(in the rows, 128 means zero)
A single turn carries every row of the set below to another of its rows. Some are shown first; where does it send the rows asked next?
Daruk: [135  98 147 141 111 114 186 118 138 128 131 134 144 132 123 129 138  66
 121]
reg: [166 111 142 170 119 143 150 146 144 152 117 116  90 121 105 125 113 158
 164]
gogub: [142 120 116 156 173 124 145 112 100 142  98 116 129 132 152 123 157  84
 132]
febe: [158  96 129 119 148 153 120 145 162 146 105 105 110 136 133 130 110 138
 104]
moziv: [119 135 104 149 153 122 140 118 128 143 136  61 121 137 129 143 153 141
 165]
piv: [157 117 135 147 122 144 150 140 149 131 123 126  74 122  96 114 113 161
 161]
zarep: [115 102 156 130 138 125 186 123 120 123 128 134 151 151 124 128 121  74
 112]
dulo: [142 111 116 160 158 135 155 123 102 124  87  97 121 136 160 116 146  88
 129]
zozup: [109 149  97 160 137 118 148 112 129 139 131  71 128 136 130 146 137 158
 145]
pap: [148 120 104 157 164 115 158 138 100 145  93 110 124 134 165 118 157  99
 126]
rori: [132 109 160 151 122 114 178 108 127 140 133 151 143 123 120 144 135  74
 113]
Sibor: [109 142 174 113 112 102 156 159 105 135 148 170 140 136 135 126 138 129
 128]
tinaf: [119 133  98 162 149 113 157 124 126 135 152  69 129 131 122 144 143 155
 154]
kodo: [145  94 152 125 141 147 122 140 130 114 129  97 118 119 116 119  81 106
  95]
vunir: [110 145 170 127  97 102 145 161 128 160 146 156 134 119 143 152 144 133
 118]
par: [107 137 166 129 116 104 155 173 133 157 163 151 139 131 152 152 124 122
 137]
lofeb: [132 142 135 126  88 116 124 136 120 122 166 106 134 109 176 107 148 146
 152]
mevud: [115 128 166 104 113 101 140 152 119 153 152 166 138 131 139 159 149 124
 135]
kivo: [120 142  94 159 146 126 142 133 124 133 130  67 112 135 138 149 135 158
 153]
Silu: [124  97 164 137 131 125 187 126 122 128 126 142 134 134 114 143 132  69
 126]
Zadi: [142 149 163 172 111 122 133 134 103 128 132 134  78 127 106  85 122 146
 137]
medot: [127 142 133 141  74 105 115 130 123 112 161 106 129 106 139 130 130 160
 151]
rus: [124 139 132 140  86 102 108 134 119 113 157 111 146 106 151 105 150 150
 146]
vun: [122 125 104 149 172 108 155 128 103 144  88 119 118 115 156 115 145  97
 133]
pidom: [133 139 135 134  80  95 134 128 122 115 154 125 134 114 137 113 136 173
 160]
pas: [173  93 134 124 143 158 120 160 145 145 102 107 108 113 140 139 115 126
 130]
Vazok: [134  93 170 142 124 115 184 113 127 135 122 133 149 140 127 137 144  75
 134]
ger: [126 101 153 158 117  99 177 117 132 133 126 138 147 118 131 125 113  69
 127]
gagos: [137 104  98 146 160 127 149 124 115 126  88  98 136 143 165 117 131 100
 123]
kule: [134 124 122 165 161 123 156 125 106 142  80  99 134 144 163 117 154 104
 131]
kuz: [128 126  85 146 141 112 146 130 136 134 126  83 122 135 140 144 130 173
 161]
Ripop: [111 134  95 138 147 124 165 110 130 130 151  73 116 117 129 135 145 145
 162]
bez: [127 144 177 122 145 127 136 131 105 132 150 124 104 151  85  94 115 129
 108]
feb: [182 109 132 151 121 133 139 129 159 145 116 123  99 128 111 120 112 168
 142]
vugeb: [133 107 159 106 145 149 118 129 129 124 128 100 119 143 117 101 110 106
  83]
div: [155  93 126 131 148 152 116 158 144 136  95 121  97 109 127 123 102 140
 130]
Vaf: [131 142 173 122 149 135 139 158 105 124 154 114  93 146 109 115  95 120
  98]
tol: [112 154 168 124 147 128 129 140 103 119 152 123  85 137 101 115 114 116
  97]
Lonud: [143 107 153 103 140 149 120 131 134 110 139  96 113 120 119 131 106  92
  93]
getuf: [126 146 125 128  78 101 109 115 119 121 156 117 139 110 149 127 143 154
 140]
daser: [167 147 160 150 126 116 133 133 112 142 129 146  93 136 100  89 122 163
 140]
bil: [ 98 140 157 114 116 104 146 173 133 150 149 161 139 129 133 149 147 121
 129]
Rinen: [157 149 164 141 114 132 141 142 106 116 141 133  73 135 115  81 118 141
 134]
Res: [114 136 171 115 103 104 136 167 111 139 144 171 129 117 137 146 138 122
 130]
fas: [126 142 140 138  76 106 114 130 130 130 150  89 133 112 153 119 151 154
 150]

Zadi moves to tol
piv moves to Rinen
Where do these go?
zozup moves to getuf
bez moves to vugeb
par moves to ger
vunir moves to rori
Daruk moves to pap
Res moves to Silu
pidom moves to Sibor

